Look-ups in named tables: a row name and a column name give one cell, copied from the table.

lole
fields: kas, dob, pupu, tid, mav
dus: [53.5, 7.5, 39.6, 85.5, 62.3]
zedavav: [64.9, 11.7, 83.5, 71.4, 67.4]
samivat: [15.5, 44.7, 6.7, 43.6, 38.3]
bugutu: [28.5, 43.9, 34.5, 10.6, 39.7]

zedavav, pupu => 83.5
zedavav, mav => 67.4
samivat, dob => 44.7
samivat, tid => 43.6
samivat, mav => 38.3
bugutu, mav => 39.7
dus, dob => 7.5
bugutu, dob => 43.9
samivat, pupu => 6.7
samivat, kas => 15.5
zedavav, dob => 11.7
dus, mav => 62.3
zedavav, kas => 64.9
dus, kas => 53.5
zedavav, tid => 71.4
dus, pupu => 39.6
bugutu, kas => 28.5
bugutu, pupu => 34.5
dus, tid => 85.5
bugutu, tid => 10.6

Table ragegu
fields: bunelan, tododi, nimem, nipov, rozi, gifid
patodak: [0.09, 0.09, -0.05, 0.08, 0.05, -0.05]
zuk: [0.25, -0.17, -0.08, -0.04, 0.07, 0.29]
muza: [-0.19, -0.05, -0.16, 0.29, -0.23, 0.28]
gak: [0.36, 0.41, 0.69, 0.06, -0.23, -0.03]
begede: [-0.05, -0.04, -0.26, 0.08, 0.18, 0.20]
duburi: [-0.35, -0.56, 0.01, -0.07, -0.09, 0.16]
fop: [0.20, 0.28, -0.19, 0.23, 0.12, 0.04]
fere: [-0.09, -0.08, -0.26, -0.21, -0.15, 0.23]
fotofi: [0.36, 0.28, 0.02, 0.04, 0.24, -0.19]

nimem of duburi = 0.01
bunelan of patodak = 0.09
bunelan of fop = 0.20
nimem of zuk = -0.08
bunelan of zuk = 0.25
rozi of begede = 0.18
nimem of fotofi = 0.02
rozi of duburi = -0.09
tododi of fere = -0.08
gifid of begede = 0.20

daga:
	zov	vevina
rofug	25	76
dar	210	118
dimol	165	66
kinabif	126	137
vup	135	101
zasivit	121	200
pif	124	147
kivinab	149	123

zov of vup is 135
vevina of vup is 101
vevina of kivinab is 123
vevina of dar is 118
zov of kinabif is 126
vevina of dimol is 66
zov of kivinab is 149
Which row has the largest vevina? zasivit

bemav:
	purin	tisinap	puvas	parula	bevi	kuze	teluv
bimilo	118	195	181	91	68	103	90
rugita	132	54	82	124	121	124	85
mibab	117	209	222	101	87	197	249

What is the parula of rugita in bemav? 124
What is the tisinap of mibab in bemav? 209
What is the parula of mibab in bemav? 101
What is the tisinap of rugita in bemav? 54
What is the bevi of mibab in bemav? 87
What is the kuze of mibab in bemav? 197
Row with the largest purin: rugita

mipuzun:
,bobosup,tikopi,kop,biku
fem,3636,3741,5759,3203
supigu,1435,3436,1774,9694
pofuroz,2610,4088,4033,5608

tikopi of supigu = 3436
biku of pofuroz = 5608
biku of supigu = 9694
bobosup of pofuroz = 2610
kop of supigu = 1774
kop of fem = 5759
tikopi of pofuroz = 4088
bobosup of supigu = 1435
bobosup of fem = 3636

Table sel
,lebibi,davu,sem,vimapif,bof,vesutum,nutaz,bunim,povu,bubok
komafab,184,143,151,130,144,112,179,148,178,142
tevitu,166,148,165,154,168,134,99,86,163,90
vade,155,117,72,124,114,165,159,140,153,167
tezuz,94,144,195,133,167,82,113,131,131,120
buroda,62,95,113,120,130,163,102,144,156,102
fameler,159,142,120,100,122,111,89,127,131,49
bazovom,66,93,122,118,108,133,100,133,95,73
bim,126,155,95,88,95,143,65,116,120,121
zateri,153,81,118,138,110,135,127,187,175,120
vudeb,138,103,105,121,98,108,81,139,71,103

sem of zateri = 118
bubok of zateri = 120
nutaz of vudeb = 81
bof of buroda = 130
vesutum of buroda = 163
vimapif of komafab = 130
lebibi of komafab = 184
davu of bazovom = 93
davu of bim = 155
davu of komafab = 143
vesutum of vudeb = 108
sem of bazovom = 122
davu of zateri = 81
davu of tezuz = 144
sem of buroda = 113
bof of tevitu = 168

diba =
columns: pozuno, gefol, buvodas, soso, ladomi, zigek, nuvofut, rilomir, zugus
kare: [67, 131, 64, 119, 93, 109, 95, 84, 127]
tusoza: [95, 116, 133, 123, 119, 88, 103, 132, 105]
tirekif: [93, 96, 123, 113, 98, 130, 115, 123, 112]
puv: [147, 130, 94, 111, 108, 102, 98, 92, 111]
nanud: [88, 93, 161, 111, 147, 125, 139, 157, 112]
basoke: [244, 134, 83, 106, 79, 81, 56, 62, 86]
nelafuf: [112, 130, 133, 120, 145, 71, 127, 125, 86]
mubo: [108, 131, 85, 114, 114, 98, 114, 88, 102]
sadepot: [43, 115, 101, 122, 103, 112, 125, 113, 112]
vut: [140, 116, 97, 107, 112, 112, 103, 94, 105]
feso: [175, 120, 123, 120, 81, 81, 58, 111, 104]
vip: [141, 110, 123, 110, 104, 123, 89, 122, 131]

What is the buvodas of tirekif in diba? 123
What is the buvodas of vip in diba? 123
What is the nuvofut of sadepot in diba? 125
What is the buvodas of nanud in diba? 161
What is the rilomir of basoke in diba? 62
What is the rilomir of nelafuf in diba? 125
What is the soso of kare in diba? 119
What is the nuvofut of vut in diba? 103
What is the zigek of mubo in diba? 98
What is the buvodas of basoke in diba? 83
What is the zugus of nanud in diba? 112
What is the zigek of feso in diba? 81
What is the zigek of vip in diba? 123
What is the soso of sadepot in diba? 122
What is the rilomir of puv in diba? 92
What is the nuvofut of nelafuf in diba? 127
Row with the largest rilomir: nanud

laf =
	mefib	dif	saze	modav	zod	kol	baz	tumoras
libug	93	177	108	108	75	101	84	164
fabol	95	175	103	113	88	103	83	161
gigobo	106	196	95	81	63	100	90	162
fuma	126	74	147	180	185	144	135	98
kur	130	75	149	177	179	144	141	100
dup	26	160	111	207	132	99	4	179

What is the mefib of gigobo in laf?
106
What is the dif of dup in laf?
160
What is the dif of gigobo in laf?
196
What is the tumoras of libug in laf?
164
What is the modav of gigobo in laf?
81
What is the tumoras of gigobo in laf?
162
Which row has the largest baz? kur

Table lam
fields: vadazo, gigev, fedel, dodopi, luk, gagaf, ver, vezug, ruva, fatinov
mos: [51, 107, 195, 192, 86, 70, 95, 126, 173, 143]
numodo: [177, 83, 18, 190, 108, 179, 106, 216, 56, 42]
bif: [175, 114, 142, 170, 60, 30, 27, 129, 71, 184]
nuz: [121, 141, 175, 93, 41, 164, 94, 138, 119, 94]
fino: [79, 165, 136, 40, 70, 139, 101, 46, 207, 130]

bif, gigev => 114
bif, dodopi => 170
nuz, luk => 41
bif, fatinov => 184
mos, gagaf => 70
mos, luk => 86
nuz, dodopi => 93
fino, vezug => 46
nuz, gigev => 141
Which row has the largest ruva? fino

kodim:
columns: redud, fufipa, somodo
sar: [1866, 4124, 7142]
beb: [2445, 5761, 6289]
bakud: [4653, 6078, 7899]
diseto: [5581, 5585, 5297]

somodo of bakud = 7899
fufipa of sar = 4124
somodo of diseto = 5297
fufipa of bakud = 6078
fufipa of diseto = 5585
redud of diseto = 5581
redud of beb = 2445
redud of bakud = 4653
somodo of sar = 7142
redud of sar = 1866
fufipa of beb = 5761
somodo of beb = 6289
Row with the largest somodo: bakud

bet.tsv
	sise	vudogiv	noza	bep	kipu	lobu
goloko	6847	2755	2549	1914	2278	3546
misofe	2789	6582	1459	1147	2194	3393
turolik	2686	3501	7470	1878	2626	3470
ful	3291	3481	3323	6060	2673	2402
gat	3551	3161	2766	3182	7594	2386
lugubes	3404	1909	1918	2797	2939	7020

What is the noza of gat in bet? 2766
What is the vudogiv of lugubes in bet? 1909
What is the kipu of misofe in bet? 2194
What is the bep of lugubes in bet? 2797
What is the vudogiv of misofe in bet? 6582
What is the noza of misofe in bet? 1459
What is the lobu of goloko in bet? 3546
What is the kipu of gat in bet? 7594
What is the kipu of ful in bet? 2673
What is the vudogiv of goloko in bet? 2755
What is the sise of gat in bet? 3551
What is the noza of ful in bet? 3323
What is the noza of lugubes in bet? 1918
What is the vudogiv of gat in bet? 3161
What is the kipu of turolik in bet? 2626
What is the lobu of ful in bet? 2402
What is the bep of goloko in bet? 1914

Table sol
cols = zes, galari, gos, fet
zav: [-1.58, 0.54, -5.35, 1.98]
tul: [-6.51, -2.70, -0.45, 1.05]
lelore: [-5.80, -1.13, -0.84, 1.57]
bot: [-1.57, -0.31, -4.01, 0.93]
nov: [-0.75, 0.55, -1.56, 0.88]
tukadov: [-5.79, -1.60, -4.38, 2.79]
negup: [-0.49, 2.08, -0.65, 6.06]
tiv: [-6.09, -0.04, -3.46, 1.43]
tik: [-2.09, 4.19, 1.94, 6.50]
butu: [1.88, -0.77, 0.27, 0.21]
padaga: [-1.42, -0.30, -4.00, 0.89]

zes of lelore is -5.80
gos of butu is 0.27
gos of bot is -4.01
galari of negup is 2.08
galari of tukadov is -1.60
zes of tul is -6.51
galari of zav is 0.54
gos of negup is -0.65
gos of lelore is -0.84
fet of zav is 1.98

puv =
	mazipu	sor	nutedu	bobegom	balatok	gat	tonis	suf
pipeku	15	121	93	113	147	139	188	30
pasuf	149	49	90	206	99	131	153	77
vuvo	150	85	81	172	112	115	222	241
lameso	218	88	192	149	195	108	62	84

What is the suf of pipeku in puv?
30
What is the tonis of vuvo in puv?
222
What is the sor of lameso in puv?
88
What is the sor of pipeku in puv?
121
What is the bobegom of pipeku in puv?
113
What is the bobegom of lameso in puv?
149
What is the nutedu of lameso in puv?
192
What is the tonis of pipeku in puv?
188
What is the bobegom of vuvo in puv?
172
What is the suf of pasuf in puv?
77
What is the mazipu of pasuf in puv?
149
What is the sor of vuvo in puv?
85
What is the mazipu of lameso in puv?
218
What is the suf of lameso in puv?
84
What is the mazipu of pipeku in puv?
15
What is the bobegom of pasuf in puv?
206
What is the sor of pasuf in puv?
49
What is the tonis of lameso in puv?
62
What is the gat of pasuf in puv?
131
What is the gat of pipeku in puv?
139

